Rotation paths and how fast each direction turns (deg/step):
Each turn is a multiple of 5 degrees from 10 to 175, or 0.

[ 25 -16  42  25  28  22  11  -1 -35 -25   1   1 -10  34   2 -14]
[ 59   7   2  31  21  15  25  13 -23  23   2   5  21  14   8 -10]
[ 30  18  16 -17  18   9  10 -26 -15  17 -15 -13  55  -8  23 -21]
[ 14  -2  33  -8  30  35 -10 -26 -12 -44 -16  -6  25   2   2 -25]
[ 42  -1  16  26  27  33  -1  37   8 -25 -18   8  11  24 -10 -24]
[ 44   8  26  11  17 -15   0  26  12  29 -12 -18  43  13   1 -19]
[ 24   5  34  -2  29  -1 -32 -30  -3   3 -13 -29  42 -17 -11   3]
[ 23   6   6   6  33  45 -31   0   1 -27 -44   0  13  -2 -17  16]
[ 19   8  24   0  11  17  -2  45  10   4 -50  -8  13  37   3   7]
[ 14  -7  58  10  13 -17 -10   7 -13  28 -12 -35  20  22  -9  14]
[ 29  -2  20  20  28  18 -23 -22 -35  13 -16  -6  12 -10 -17  43]
[ 21  16  -4 -11  19  38   3   1 -21   8 -56   9  10  14  17  29]
[ -2   2  45 -14   9  18  20   5 -20   4 -34 -21   5  46  22   1]
[ 25 -17  48  31  14  16   9  -6 -44   7  10 -13   4  23 -10   6]
[ 52   3  -4  19  21  22  11  -6 -41  22 -10  22  26  -6  11  12]
[ 22  19  13 -29  28  18  14 -23 -18   0 -35   1  30  12  39 -17]
[ 13  -3  42   6  23  31  14 -14 -15 -36  -7 -24   8  30   6 -31]
[ 47  -5  19  40  13  29  10  25 -15  -2   6   4  28  12 -14 -22]
[ 48  10  13  -3  22  -6  -2   7  -5  24 -16   9  58 -12  14 -18]
[ 22   9  32 -18  42   6 -24 -32   3 -23 -24 -21  29  -4   9 -16]
[ 29   4  15  23  30  42 -14  11  12 -34 -27 -19   4  19 -20  -6]
[ 30   7  22  17   1  14  -2  49  11  22 -29 -12  39  19 -13  -1]
[ 17  -4  50  -8  21 -20 -30  -3 -11  22 -21 -15  43  -4  -6  13]
[ 23   0  19   6  43  17 -37 -21 -14 -14 -35  -6  -2  -2  -9  33]
[ 24  17   2   8  16  40   4  23  -1   5 -50 -15  -2  35   1  26]
[  2   0  49  -2  -7   9  15  17 -21  29 -27 -29  28  34   2  11]
[ 18 -18  48  15  20   7 -13 -17 -52  10  -3   3  14   0  -8  27]
[ 40   6  -4   6  35  26   0  -9 -35   4 -30  24  -3   7  22  26]
[ 18  20  14 -15  18  24  31  -7 -13   8 -35 -19  10  38  35  -7]
[ 10  -8  51  14   5  30  24 -14 -34  -5   8 -28  24  25  -4 -19]
[ 45 -11  20  25  18  27   5   5 -41  -1   5  30  32  -7  -5  -8]
[ 47  15   6 -15  36   0   4   0  -8   5 -29  20  30   4  35 -20]
[ 25  13  32  -6  35  12   3 -24   6 -21 -14 -40  17  21  14 -31]
[ 30   0  25  34  13  47  -1   8  -2 -19  -1 -22  27   7 -30 -18]
[ 37   2  20   6  10  12 -12  36  -2  13 -26  20  55  -6  -8  -8]
[ 13   5 -21  10  -1  12   4  16   2   4  -6  15  -2  -2  -2   6]
110
[  5  14 -17  -4   8   5   0 -22   5   3  -4 -15  -2  -7   5   6]
85
[  7   3  -1   1   5  -3 -13   7  22 -10   2  -4  13  -9  -9 -16]
25

[ 26  -9  11  -3  14 -22 -22 -16  33   4  -9  42 -28  15 -29 -16]
[ 41  -5 -13 -22 -11   8  -8   4   5   4   2  41 -34  40  10   3]
[ 30  -2  -3 -23  -5 -14 -27  -7   1  -6 -18  59  20   7  -4  25]
[ -4 -24 -21 -36 -13 -13 -17   9   0  37  -1  55  -7  -5   0 -11]
[-21 -10 -18 -40  29  -4 -24  17  10  -9 -23  35   0  19  19  10]
[-26  -3   3 -50  -5  -9 -36 -26  16  -9  -9  27 -23  -3 -19  -1]
[-11   2 -13 -48 -39  15 -30  22  10 -18   5  11 -17  20  11   2]
[-12   8   9 -18 -23  -5 -53  18  27 -25 -13  21  31   1 -11  -2]
[-18  -6  -3  -4 -21  11 -40  21  37  14   5  22 -10  11  -5 -45]
[  0   8  -6   9  11  25 -40   3  41 -25 -16  19  -1  38  18 -11]
[ 13   4  -6   9 -28  14 -39 -44  31  -8  -3  34 -10   7  -9 -13]
[ 18  -9 -45  10 -39  17 -18   5  15  -4  -2  32  -2  19  29   2]
[ -1 -19 -33  20  -7 -22 -28 -11  29 -11 -28  40  24  -8   4   8]
[-14 -32 -45   0  -8 -16  -9  -6  33  12 -15  23 -39   0   5 -14]
[  6 -14 -31 -14   6 -18 -15  -2  30 -42 -32  10 -27  19   7  29]
[ 18 -14  -7 -20 -38 -31 -22  -8  22 -14 -13  16 -29 -12 -31   9]
[ 26 -20 -17 -17 -27 -16 -18  55  20  -4 -12  14 -14  18   1   5]
[ 20 -15  17  -8  18 -25 -37  23  35  -2 -27  29   3   6 -26   0]
[ 22 -20   6 -25   8   8 -25   8  23  24   0  30 -45  24 -10 -18]
[ 36  -5   7 -26  11  19 -35  -1   8 -16  -9  37  -5  30   8  25]
[ 17 -18   2 -28 -22   1 -38 -17   1  17  12  52   7  -7 -12   3]
[ -9 -27 -28 -30   0   8 -26  28   2   9  10  44  10  14  28   0]
[-32 -16  -6 -24  26 -13 -40 -18  22 -16  -2  40  11  -1  -2   0]
[-31 -11 -23 -41 -18   4 -24 -11  19 -14  20  21 -36  15   7 -15]
[-12  13 -10 -26 -26  -5 -33   7  21 -53   1  17  10  24   6  11]
[-14   6  -2  -7 -46 -20 -32   7  31 -10   8  28   5  -2 -23 -29]
[ -7   6 -19   7 -10   0 -20  38  36 -11  -9  23  -3  38  14 -32]
[  6  17   2  15   4  -5 -31 -24  42 -16 -32  34  -6  22 -12 -20]
[ 22   7 -27   0 -36  16 -13 -16  22   7 -12  31 -38  25   7 -16]
[ 28   4 -29   4 -22   2 -21   0  14 -14 -38  38  17  13  17  23]
[  3 -23 -32   0 -21 -16 -19  -7  21  27 -32  41  -4 -20 -10  -6]
[ -8 -27 -41 -15  10  -1 -14  23  21   3 -39  17 -27  10  22  12]
[  0 -19  -5 -25   5 -15 -35 -20  28 -20 -37  12 -24 -11 -18  25]
[ 13 -25 -14 -37 -40   2 -26  19  15  -2  -2   2 -39   0  -6  11]
[ 19 -21   4 -18  -9  -9 -45  43  24 -24 -13  11  15   4  -8  21]
[ 20   9  16  13   0  11  -5   6   6   6   2   3   1  12  -5 -12]
40
[  4   3  -6   0  10   7   2  16  -2 -14  -6  -4   8  16  18  12]
145

[ 28  43   9  -4  -8  -6  31 -39 -14   2  15 -24  -5  -6  37  28]
[ 34  53   8  14   6   7  10 -18  -9   0  30   5  11 -23  37  31]
[33 19 11 26 20 -1 21  7 -5  7 40  8 20 -7 20 52]
[ 24  -4  26  11  13 -10  47  -8 -12   8  21 -19  12   7  25  58]
[ 27  19  21  -6   7  -2  34 -39 -26   1  -1 -24  -4  -3  40  41]
[ 47  46   0   7  13   0   6 -37 -18  -1  16  -5  -6 -13  33  34]
[ 39  40  -6  25  10  -7  18 -10   3   2  46   0   9  -6  15  43]
[ 17  18  20  18   1  -7  49   2   2   8  41 -13  20  -2  26  47]
[ 16  12  37  -1   7   5  39 -15 -25   5   6 -12  13  -8  46  43]
[ 42  20  12   6  26   2   9 -33 -30  -1   0  -4   0 -11  37  45]
[ 49  29 -11  18  21 -13  13 -28  -8   1  30 -10  -5   3  11  47]
[ 25  36   3  14  -8 -13  43 -16   6   4  44 -22   4   0  18  40]
[ 13  35  30   7  -9   6  39 -10 -12   6  24  -6  22 -16  47  33]
[ 33  18  27  11  24  10  12 -10 -26   2   8  10  17 -18  43  47]
[ 46   4   5  17  32  -9  18 -19 -16   2  16  -6   2   2  16  60]
[ 34  21   1   6   3 -18  41 -34  -7   2  24 -33  -8   9  17  46]
[ 22  53  11   0 -12  -2  33 -30  -9   1  25 -20   4 -12  38  27]
[ 30  44  16  15   9  10  12  -8 -12   2  29  12  19 -23  42  34]
[ 35   6  15  25  28  -4  23   2 -10   5  29   7  18  -4  22  59]
[ 27  -2  18   6  15 -14  46 -20 -15   4  15 -25   3  11  20  55]
[ 30  32  11  -8   1  -5  30 -44 -21   0   5 -28  -7  -5  37  33]
[ 41  54   2  10   6   3   7 -28 -12   0  24   0   2 -17  34  30]
[35 32  4 28 13 -3 19  1  0  6 45  6 19 -9 19 46]
[ 19   4  26  16   9  -7  49   0  -6   6  29 -13  18   1  27  54]
[ 22  10  30  -3   8   0  35 -29 -27   4  -1 -20   5  -5  43  44]
[ 43  33   5   5  21  -3   5 -38 -26  -1   5  -6  -7 -11  33  40]
[ 47  40 -14  21  13 -12  14 -22  -1   2  40  -6  -1  -2  11  42]
[ 19  31  11  17  -8  -7  47  -5   6   6  45 -15  15  -3  22  42]
[ 12  21  34   4   1   9  40 -10 -17   6  16  -8  21 -15  48  39]
[ 38  15  23   9  28   6  10 -21 -31   0   2   4   9 -12  40  49]
[ 50  15  -5  17  29 -11  13 -28 -12   2  19 -12  -6   3  13  54]
[ 29  33  -3  10  -4 -16  41 -27   0   3  35 -29  -3   5  16  40]
[ 16  47  19   3 -12   2  36 -18  -6   3  29 -12  12 -15  43  28]
[ 29  29  25  15  17  12  12  -3 -19   3  20  14  21 -22  44  42]
[ 42  -1  12  22  32  -6  20  -8 -17   4  18   1  10   0  21  60]
[-10  -9   2  -2 -11  -9  23   2   8   2   7 -17  -1  11  -7   3]
90
[ -2  -1  -5 -20  -7   3 -18   8 -11   3   8  -8  13  12  -4   5]
0
[  5 -21   4  -5  13  -3  -1  -9 -13  -1 -19  -6  -7   8  -1   9]
70
